One turn moves each row of this set onto another row. After a few examples, where does it send each row asked below?
j887: [-0.26 -1.53 -1.42  1.01 -0.99 -2.41  0.94  1.50  4.72  0.23  1.28 -0.23
 -0.15 -0.98  1.93 -0.56 -2.61 -1.80 -0.29  1.56  0.77  1.57  0.42 -2.09
  0.87  0.48  0.09  1.05]
j445: [ 0.73 -2.19 -2.42  0.49 -0.17 -1.51 -0.35 -2.87 -0.79  1.10  1.29  1.23
 -4.72 -0.86 -0.13 -2.34 -1.16 -2.02 -0.58 -1.88  2.76  0.77  1.60 -0.29
  1.67  0.59  1.98  0.57]
j568: [-0.38 -0.42 -1.55 -1.22 -2.24 -2.41 -0.26 -1.36 -1.45  0.78  0.23  2.73
  1.96  0.12 -1.05 -0.37 -2.69 -1.33  2.80  1.08  1.46 -0.08  0.15 -1.46
 -0.50 -1.43  1.50  0.50]
j360: [-2.79 -2.67 -1.84  0.85 -0.45 -2.21 -0.51  0.38  3.27 -0.61  0.15 -1.54
 -2.39  0.35  0.99 -0.70 -2.88 -1.34 -0.70  1.63  1.27  2.83  0.94  0.31
  1.56  1.01  0.26 -0.29]
j588: [ 0.11 -0.84  1.05 -0.71 -3.51  0.13 -3.16 -2.34 -0.15 -1.52  1.81  0.79
  0.46  0.36 -1.03  2.00 -1.74 -0.68  0.91 -0.84  0.39 -0.27  0.82 -3.98
 -1.15 -1.61  1.84  1.72]
j177: [ 0.46 -3.35 -1.73  0.19 -0.20 -0.70 -1.00 -3.26 -2.18  0.66  1.08  1.21
 -2.87  0.03 -0.10 -2.23 -0.46 -2.88  0.94 -0.74  1.25  1.70  2.25 -0.43
  1.61  0.82  2.21  1.15]
j206: [ 1.33  0.74 -1.21 -1.46 -0.81  0.92 -2.48 -2.20  0.14 -1.62  1.26  2.72
 -2.03 -2.06 -1.85 -2.01 -2.06 -1.99  1.98 -0.94  1.91  2.11 -0.16  1.60
  0.39 -1.65  1.07 -1.34]
j870: [ 0.34 -0.62 -2.11 -1.93 -2.52 -3.66 -0.24 -0.93 -1.07  0.04  0.29  4.23
 -0.18 -0.95 -0.06 -0.12 -2.97 -1.32  1.58  0.19  0.48 -0.65  0.95 -0.57
 -0.79 -1.15  0.85  0.28]
j79: [ 0.88 -3.14 -1.86  1.36  0.68 -0.69 -0.47 -1.36  0.35 -1.48  0.81  2.63
 -2.53 -0.83  0.23 -3.67 -0.46 -2.65  0.40 -2.38  2.57  1.11  1.18 -0.86
  0.76  1.07  0.40  0.54]
j816: [ 0.13 -2.82 -2.44  1.63  0.43 -0.18 -1.43 -2.33 -0.97  1.89  1.15  0.69
 -3.49 -0.68  0.51 -3.28 -1.44 -1.72  0.20 -0.46  1.37  1.45  1.51 -0.92
  1.05  1.55  2.46  0.18]
j554: [ 0.83  1.30 -0.62  2.90  0.18  0.51 -1.92 -3.01  0.82 -1.53  0.56  0.10
 -2.19 -1.49 -1.42 -2.58 -0.64 -0.24 -0.36 -1.11  2.45  1.03  0.48 -3.59
  1.18  2.57 -0.24  0.59]
j310: [-0.60 -1.04  1.19 -1.07 -0.23  0.94 -2.75 -1.46  2.13 -1.52  1.03 -2.32
 -1.28 -1.85 -0.17  0.45 -0.27 -1.98 -1.48  0.18 -1.12 -0.90  0.20 -0.74
  1.61  0.73 -2.85  1.55]
j935: [ 0.70 -1.40 -2.65 -1.10 -3.41 -2.70 -0.71  0.74  0.23 -0.51 -0.44  2.49
  0.84  0.36 -2.28 -0.79 -2.16 -0.66  2.07  0.18  0.12  0.76  1.50 -0.36
 -1.90 -1.48 -0.77 -0.13]
j618: [ 1.24 -1.08 -1.82 -1.56  0.14  1.12 -3.48 -2.34  1.15 -0.66  0.94  1.90
 -1.39 -1.25 -2.69 -1.04 -2.48 -2.26  2.86 -2.51  0.48  0.37  0.82  1.35
  0.61 -0.45  0.38 -1.88]
j933: [-1.69 -1.49 -0.57  1.42 -2.57 -3.27 -0.11  0.68  3.96 -1.07  1.03 -0.38
 -0.28 -1.04  2.30 -0.84 -2.64 -1.39 -0.04  2.54  0.01  1.10  0.79 -1.72
  1.50  0.41  0.53  1.08]
j641: [ 1.23  0.71  1.64 -0.95 -0.50  0.72 -0.14 -0.53  1.47 -2.13  1.92 -2.40
 -0.69 -2.42 -1.72 -0.32 -3.12 -0.90 -0.48  0.56 -1.12 -0.25 -1.58 -0.24
  1.45 -0.07 -1.74  1.32]
j362: [ 0.88 -0.14  1.86 -1.97 -2.91 -0.76 -3.96 -0.89  0.43 -1.96  1.56  1.19
 -0.69 -0.32 -1.51  1.48 -1.99  0.83  0.78 -0.49 -0.42  0.24  1.37 -2.70
 -1.87 -2.04  1.01  0.52]
j205: [ 0.03 -3.01  0.16  0.15 -2.39 -3.25  0.81  0.87  1.66 -1.18  1.84  0.96
 -1.25 -0.54 -0.02 -0.94 -5.15 -2.07 -1.27  0.52 -0.59  1.38  2.15  0.01
  2.52  0.37 -0.68 -1.56]
j702: [ 0.45  1.33  0.43  1.00 -0.60  1.47 -3.68 -2.75  1.43  0.54  1.34  0.36
 -3.35 -0.11 -2.03 -2.36 -0.07 -0.72 -0.86 -0.03  1.54  1.44  1.94 -3.87
  0.57  1.06  1.03  0.48]
j778: [ 0.45  0.73  1.21 -1.03 -1.86  0.30 -1.08 -1.61  1.79 -1.77  1.60 -2.32
  0.42 -2.22 -1.02 -0.36 -3.08 -1.54 -0.30  0.10 -0.90 -1.14 -0.92  0.21
  2.14 -1.54 -2.65  0.49]
j252: [-0.70  0.65 -0.21 -0.83 -1.64  0.58 -2.18 -0.73  1.36 -1.58  0.91  0.72
 -1.67 -1.04 -2.48 -0.34 -3.30 -2.96 -1.99  0.07 -0.73  0.87  0.22  0.87
  2.69  1.86 -3.21 -1.35]
j847: [-0.06 -1.21  0.27  2.43 -1.39 -2.44 -2.61 -2.75  0.38  1.43 -0.85 -1.16
 -1.75  1.64 -0.27  0.23 -1.74  1.47  0.88 -1.12  1.34  0.58  0.14 -2.67
  0.57 -1.41  1.66  2.27]
j553: [ 1.36 -1.21 -2.04 -1.13 -1.43  0.72 -1.23 -1.10 -0.23 -3.24 -0.58  1.85
 -1.99 -1.17 -1.71 -1.60 -2.00 -2.17  1.82 -1.99  1.23  0.96 -0.53  2.01
 -1.72 -0.50 -0.20 -0.21]
j482: [ 1.28 -0.65 -1.17 -1.51 -0.77  1.24 -1.62 -3.21 -1.39 -1.45  0.48  0.52
 -0.97 -1.25 -1.54 -0.34 -2.46 -1.91  2.83 -0.55  2.02  2.36  0.10  1.39
 -0.28 -1.60  1.96 -1.13]
j312: [ 1.01 -1.14 -0.23  2.76 -1.40 -3.20 -1.65 -1.29  0.88  0.01  1.01 -1.72
 -1.04 -0.08 -1.77 -0.26 -1.36  2.72 -0.13 -1.20  2.05  1.23  1.94 -4.10
  0.98 -0.16  0.13  0.59]
j425: [ 0.36  1.19 -0.68  2.15 -0.79  1.63 -3.52 -4.34  0.75  0.68 -0.50  0.49
 -2.11  0.43 -1.01 -1.92 -0.34 -1.60  0.68  0.45  0.73  2.12  1.40 -2.94
  0.82  1.11  0.97  1.05]
j306: [ 1.74  0.20  1.60 -1.69 -3.20 -0.81 -3.31 -1.11  0.48 -1.35  0.99  0.20
  0.67  0.20 -1.87  0.82 -1.53 -0.49  1.46 -1.75 -0.76 -1.39  2.37 -2.98
  0.19 -1.29  0.78 -1.56]
j647: [ 1.20 -0.56 -1.97 -1.50 -0.61  2.34 -2.53 -2.18 -1.54 -0.39  1.60  0.94
 -1.42 -1.99 -0.84 -1.90 -1.99 -2.64  1.64 -1.39  1.49  1.38 -0.15  1.38
  0.03 -0.56  1.42 -1.55]
j599: [ 0.91 -0.28 -0.41 -0.60 -4.56 -1.42 -2.35 -0.76 -0.45 -2.05  1.52 -0.37
 -0.03 -0.41 -3.28  1.48 -1.63  1.02  0.20 -0.37 -0.49  0.13  2.14 -3.41
 -1.49  0.05 -0.41  0.97]
j3: [ 0.14 -3.02 -0.97  0.44 -1.66 -2.43  2.04  0.67  2.28 -1.32  2.32  0.09
 -0.90 -0.22  0.62 -0.22 -4.05 -1.82 -1.30  1.16 -0.52  2.44  2.17 -1.28
  2.26 -0.46  0.29 -0.38]
j613: [-0.26 -1.00 -2.61 -1.37 -2.98 -2.33 -0.85  0.05 -1.80  0.39  0.65  2.69
  0.93 -0.46  0.30 -0.61 -2.84 -1.44  1.98 -0.05  1.27  0.19 -0.22  0.20
 -0.38 -1.62  2.06 -1.12]
j941: [-1.81 -2.94 -1.32 -0.05 -2.96 -2.52  1.02  0.45  1.97 -1.74  2.75 -0.56
 -0.99 -0.07  0.59 -1.14 -4.67 -2.45 -0.67  0.97  0.57  1.83  1.38 -0.23
  2.14 -0.41  0.94 -0.37]
j879: [-0.23 -0.30 -2.49 -1.49 -3.17 -3.77 -1.25 -0.28 -0.48 -0.44  0.07  2.35
 -0.26  0.37 -0.95 -0.60 -4.16 -1.39  3.02 -0.71  0.02 -0.39  1.13 -0.29
 -0.05  1.00  2.13 -1.06]
j497: [ 0.02 -0.46  0.57  2.10 -2.59 -3.58 -0.94 -1.06  0.91 -0.23 -1.01 -1.09
 -2.32  0.50 -0.84  0.17 -1.48  1.60  0.67 -0.22  1.11 -1.32  1.15 -3.17
  0.97  0.50  3.26 -0.28]
j218: [-0.25  1.38 -0.11 -1.37 -1.08  1.00 -0.92 -0.74  0.42 -1.88  1.01 -0.46
 -1.06 -0.36 -2.70 -0.49 -2.32 -2.33 -1.78  0.90 -1.80  1.02 -0.43  0.12
  2.74  1.05 -2.95  0.24]
j678: [-0.23 -0.71  1.08 -0.61 -1.56  0.84 -2.84  0.42  3.33 -0.84  1.53 -1.55
 -2.24 -2.53 -1.11  0.69 -0.60 -2.43 -1.91 -0.32  0.58 -0.91 -0.51 -0.72
  0.90  2.19 -1.83  1.04]
j264: [-1.04 -2.25 -2.45  0.73 -1.01 -2.38 -0.03  1.14  3.57 -0.33  0.21 -0.63
 -1.91  1.06  1.02  0.48 -2.52 -1.68 -1.36  0.12  0.83  3.39  0.76  0.22
  2.12 -0.14 -0.53 -0.34]
j670: [ 0.18 -0.08 -0.14  1.24 -1.34 -3.56 -1.63 -1.74  0.73  2.01 -0.99 -0.77
 -2.52  0.87 -0.49  0.31 -2.15  2.29 -0.30 -0.12  1.34 -0.31  1.36 -3.47
 -0.69 -0.50  1.01  1.18]
j787: [ 0.46  0.27  0.23  2.54 -0.16  2.09 -3.97 -3.57  0.52  1.01  0.24 -0.42
 -2.66 -0.52 -1.06 -1.58 -0.71  0.37 -0.70  0.13 -0.24  0.76  1.02 -3.46
  0.49  0.72  0.80  0.34]
j169: [ 0.03 -1.72  0.59  1.11 -2.03 -3.05  0.37  1.92  4.42  0.75  0.93 -0.57
 -0.64 -1.98  1.02 -0.99 -2.70 -1.37 -0.48  1.91  0.98 -0.20  0.78 -1.80
  0.62  1.13 -0.07  0.18]
j801: [ 1.57  0.40  2.73 -0.68 -1.98 -0.05 -0.64 -0.22  1.98 -2.02  1.25 -1.67
 -0.86 -2.86 -1.43 -0.40 -4.26 -1.14 -0.54  0.72 -1.04 -0.77 -0.24 -0.08
  0.95  0.20 -1.84 -0.71]
j967: [ 0.82  0.09  0.51  2.00  0.21  1.54 -2.98 -3.06  2.64  0.30 -0.02  0.58
 -2.14 -1.04 -2.66 -1.31  0.85 -0.75  0.32 -0.45  0.94 -1.03  1.52 -3.21
  1.55  0.55  1.00 -0.85]
j172: [-0.25 -0.09  0.44 -1.60 -0.76  1.13 -2.30  0.24  1.93 -1.68  1.72 -1.67
 -1.68 -1.22 -0.89  0.46 -0.51 -2.54 -1.62 -0.61 -0.78 -0.13 -1.33 -0.47
  1.41  1.59 -2.15  2.43]
j726: [ 0.16  0.20  0.61 -1.02 -3.88  0.10 -3.56 -1.14 -0.96 -1.34  1.10  1.36
  1.09 -0.32 -0.94  1.77 -1.71  0.10  0.36 -0.40 -0.69 -0.82  0.08 -2.65
 -0.82 -2.34  0.96 -0.29]
j831: [-0.51 -1.58  0.18  2.60 -2.33 -2.66 -2.46 -1.38 -0.02  1.05 -0.36 -0.11
 -1.34  0.96  0.20  0.69 -1.92  2.36 -0.41  0.09 -0.12 -0.11  0.67 -3.61
  0.18 -1.27  1.99  0.86]
j861: [-1.19  0.27 -0.55 -1.96 -0.40  1.68 -1.28 -1.72  0.98 -0.86  1.36 -1.22
 -0.56 -0.78 -2.21 -1.19 -2.46 -3.31 -1.51  0.64 -0.58 -0.08  0.37  0.17
  2.20  0.67 -3.37 -0.40]
j630: [-0.73 -3.11 -2.66  1.54 -0.07 -1.32 -1.17 -2.19  0.86  0.02  0.73  1.95
 -4.29 -0.96 -1.28 -1.69 -1.44 -1.87  1.10 -1.13  1.46 -0.35  1.07 -0.38
  1.35  2.42  3.20  0.39]
j384: [-1.61 -2.55 -1.74  1.06 -1.09 -2.66 -1.42  1.31  3.71  0.54  0.33 -0.12
 -2.68 -0.23 -0.03  0.15 -2.40 -1.75 -1.64 -0.20  1.82  1.97  0.37  0.90
  2.43  1.23 -1.03 -0.81]

j726 -> j613
j599 -> j935
j425 -> j847
Where do these go?
j801 -> j205
j310 -> j933
j306 -> j879
j702 -> j670
j218 -> j264

